One turn moves each row of this set onto another row. After a few examples, where does it send each row asked below?
gat: -10, -15, -16, -4, 34, 0, 16, 44, 5, 0, 8, -52, -13, 12, 2, 10, -4, 25, 38, 6, 1, 15, 11, -7, 37, -38, -7, 15, -14, -1, -41, -4, 19
bige: 3, 15, -7, -1, -17, -4, -21, 8, 0, -22, 28, -38, -5, -12, -5, -11, -29, 35, 34, 10, -17, 6, 0, -23, 5, -51, 10, 29, 5, -21, -54, 6, 0
Raku: -9, -2, 13, -2, 39, -22, 32, -9, 20, -1, -1, -38, -3, -2, -4, -14, 15, 54, 62, -38, -10, 3, 24, 6, 23, -45, 13, 23, -45, 1, -40, -10, -29
sesom: -3, 28, 2, 16, 3, 36, 4, -3, 21, -24, 21, 12, -7, -7, -14, -23, -31, 56, -3, 1, -25, 1, -10, -20, -9, -19, 2, 12, -41, -21, -50, -23, -7
giteb: -3, 16, -2, 19, 47, 16, 16, -3, 29, -45, 14, -16, -8, -4, -21, -40, -5, 54, 18, -16, -2, -12, 10, -1, -3, -3, 8, 22, -73, -2, -27, -24, -6
keful: 11, -9, -14, -10, 30, 29, -4, -8, 18, -41, 8, -16, -19, 8, -7, -17, 24, -3, 56, -21, -6, -1, 22, 35, 56, -44, -17, -11, -32, -39, -17, -20, -29
favuf: -21, -14, 20, 5, 45, -5, 31, 4, 44, -18, 7, -34, -27, 28, -12, -5, -9, 5, 43, -4, -9, 1, 16, -26, 0, -1, -1, 38, -46, 3, -12, -13, 19
Sudu: -18, 2, 25, 2, 22, 3, 20, 3, 45, -14, 8, -13, -37, 28, -15, 5, -31, -1, 29, 0, -25, 17, 2, -38, -17, -4, -4, 38, -35, -11, -29, -20, 17
gafo: -1, 0, -10, -3, 6, -12, -12, 12, -3, -24, 25, -63, 3, -16, -4, -14, -15, 40, 43, 3, -4, -7, 13, -7, 20, -55, 11, 30, -4, -9, -40, 11, -7
lif: 0, 30, 9, 7, -9, -5, 16, -15, 27, -7, 15, 21, -15, 10, 0, -13, -7, 49, 49, -18, -37, 32, 5, -35, 1, -30, 8, 16, -24, -31, -69, -14, -1
Sekov: 7, -9, 0, -5, 33, 30, 3, -25, 35, -49, 10, -7, -23, 15, -11, -24, 23, -10, 59, -22, -9, -7, 24, 24, 45, -27, -15, -2, -44, -38, -6, -21, -27
Reri: 12, 7, -2, -12, -2, 42, -14, -14, 22, -31, 9, 10, -28, 8, -7, -2, -3, -10, 36, -15, -27, 15, 3, 19, 36, -51, -21, -11, -15, -54, -34, -26, -35
kazik: -4, 12, 20, 3, 41, -28, 30, -20, 38, -20, 1, -18, -18, 10, -14, -22, 12, 40, 64, -43, -16, 14, 23, -7, 0, -21, 15, 34, -60, -5, -41, -18, -20
fom: -2, -22, -1, 1, 36, 38, -3, -9, 26, -56, 5, -33, -30, 12, -13, -19, 25, -2, 51, -27, -34, -12, 32, 2, 28, -30, -18, -11, -50, -22, -8, -36, -35
fad: 5, 0, 11, -5, 20, 36, 1, -36, 43, -47, 9, 12, -29, 19, -14, -22, 10, -16, 51, -21, -22, -4, 17, 10, 27, -22, -16, 2, -42, -46, -8, -25, -28
kekos: -4, -4, 1, 1, 28, -22, -4, 1, 10, -36, 21, -72, -1, -10, -13, -24, -5, 32, 51, -6, 3, -16, 22, -4, 12, -38, 15, 42, -27, 2, -22, 8, -8
gulo: -4, 14, 1, 1, -11, 0, 18, -4, 9, 11, 13, 1, 0, -1, 9, -5, -4, 63, 46, -14, -31, 22, 5, -22, 26, -54, 5, 6, -9, -25, -69, -3, -12
Lal: -13, -16, 23, 9, 0, -7, 23, -27, 44, -29, 19, -6, -50, 49, -31, -19, -18, 10, 42, 0, -14, -4, 9, -11, -10, -26, -26, 32, -31, -34, -43, -45, 9
savig: -1, 9, -12, 13, 50, 15, 12, 14, 12, -33, 10, -37, 1, -14, -17, -31, -2, 63, 17, -15, 4, -13, 10, 16, 14, -23, 7, 14, -62, 4, -34, -21, -16
nole: -18, -22, -1, 2, 52, -6, 29, 25, 24, -12, 7, -54, -15, 19, -3, -2, 3, 18, 48, -1, 5, 0, 21, -12, 28, -17, -2, 26, -35, 7, -19, -5, 19
sulib: -6, 2, -11, -6, 11, 6, 5, 42, 7, 5, 11, -29, -23, 13, 0, 19, -24, 20, 25, 10, -16, 32, -3, -19, 18, -41, -9, 15, -2, -15, -58, -12, 18
gomu: -7, -31, -11, -1, 9, -11, 17, 17, 5, -10, 17, -45, -29, 31, -16, -10, 1, 34, 47, 5, 7, -4, 14, 22, 39, -63, -28, 10, -9, -26, -59, -33, 4
gogeg: -17, -30, 19, 9, 24, -16, 32, -21, 41, -32, 17, -31, -41, 47, -30, -27, 0, 15, 56, -5, 2, -18, 23, 2, 8, -24, -23, 32, -42, -22, -30, -40, 9
rom: -6, -17, -4, -1, -15, -2, 9, 11, 8, -6, 20, -22, -37, 33, -17, -2, -20, 28, 33, 9, -8, 9, 1, 7, 21, -65, -31, 10, 3, -39, -73, -38, 4
lizi: -1, 23, 17, 6, 5, -15, -10, -20, 32, -48, 26, -28, -22, 3, -21, -28, -27, 16, 43, -3, -19, 1, 10, -35, -26, -14, 15, 50, -31, -17, -33, -4, 4
sape: 1, -9, 7, 3, 25, 39, -7, -18, 35, -61, 7, -12, -38, 19, -18, -19, 13, -10, 46, -27, -45, -3, 25, -11, 9, -22, -19, -7, -51, -30, -14, -43, -31
fak: -8, -3, 3, -3, 14, -8, 26, 1, 6, 13, 5, -29, 6, -8, 7, -5, 8, 64, 53, -23, -19, 8, 15, -1, 34, -61, 8, 8, -19, -11, -54, -2, -26
Ponab: 8, 8, 10, -9, 1, 41, -8, -30, 37, -39, 10, 19, -32, 15, -11, -10, -4, -17, 40, -17, -30, 8, 7, 9, 22, -34, -18, -3, -28, -53, -22, -28, -30
Popuf: -4, 26, 4, 22, 23, 27, 12, -11, 34, -42, 18, 7, -12, 0, -21, -37, -20, 51, 9, -8, -18, -6, 1, -19, -14, 1, 5, 20, -63, -12, -35, -25, -3
Nugus: -1, 28, 18, 7, 17, -19, 21, -25, 42, -23, 8, 11, -24, 15, -12, -23, -1, 38, 57, -33, -30, 28, 14, -28, -12, -15, 12, 29, -49, -20, -56, -21, -6
Sot: -1, 10, -17, 8, 29, 24, 6, 22, 0, -16, 12, -33, 4, -22, -11, -18, -12, 69, 4, -7, -4, -7, -1, 15, 20, -43, 4, 5, -42, -3, -48, -18, -21
Tuzuk: 2, 27, 6, 3, -18, -7, -20, -8, 18, -35, 29, -20, -17, -3, -12, -19, -34, 24, 33, 8, -26, 11, 0, -38, -18, -31, 10, 39, -8, -27, -49, -1, 5
Zefo: 3, 0, 3, 1, 5, 46, -16, -12, 29, -55, 9, 2, -42, 18, -14, -13, 2, -9, 37, -19, -54, 9, 16, -17, 7, -29, -22, -14, -35, -39, -29, -43, -28
kina: 1, -25, -14, -1, 28, 42, -8, 5, 10, -46, 6, -37, -22, 6, -6, -14, 26, 8, 49, -21, -32, -10, 30, 8, 44, -47, -21, -22, -35, -24, -19, -31, -34
kivos: -12, -38, -1, 6, 29, -17, 29, -1, 22, -24, 16, -49, -30, 37, -22, -23, 11, 27, 56, -3, 13, -17, 26, 19, 32, -44, -25, 21, -30, -17, -38, -33, 6
nodi: -1, 19, -10, 10, 6, 37, 1, 14, 4, -14, 16, -8, 1, -19, -9, -14, -27, 66, -4, 0, -19, -1, -10, -2, 8, -40, 1, 3, -30, -14, -55, -19, -18
fol: 14, 0, -16, -13, 12, 35, -13, -1, 12, -31, 8, -7, -22, 4, -5, -5, 11, -4, 45, -17, -14, 10, 11, 33, 52, -56, -20, -14, -17, -48, -32, -22, -34
risi: -8, -10, 14, 3, -20, -2, 12, -9, 29, -16, 20, -2, -47, 41, -25, -7, -29, 15, 31, 6, -20, 9, -2, -9, -4, -46, -30, 21, -8, -43, -65, -45, 6
guz: -3, 7, 13, 4, 27, -24, -3, -16, 29, -50, 22, -54, -12, -1, -21, -32, -12, 20, 52, -10, -5, -12, 20, -18, -12, -18, 18, 52, -41, -2, -19, 0, -3
Zas: 3, -16, -19, -2, 9, 48, -17, 11, 3, -40, 9, -23, -25, 5, -2, -5, 16, 9, 40, -14, -40, 3, 21, 2, 42, -55, -23, -28, -20, -34, -34, -33, -33
rig: 5, -3, -10, -2, -4, 52, -21, 2, 14, -45, 13, -5, -34, 11, -7, -5, 3, 1, 34, -13, -52, 13, 13, -12, 24, -45, -26, -23, -20, -44, -40, -39, -29
guvu: -10, 9, 11, -2, 5, 8, 7, 22, 27, -2, 10, -9, -35, 22, -8, 16, -37, 5, 19, 6, -28, 33, -7, -33, -8, -24, -7, 25, -12, -19, -52, -19, 17

Zas goes to kina
gat goes to nole
Now find these:
Lal goes to risi
bige goes to gafo
savig goes to giteb
gulo goes to fak
fol goes to keful

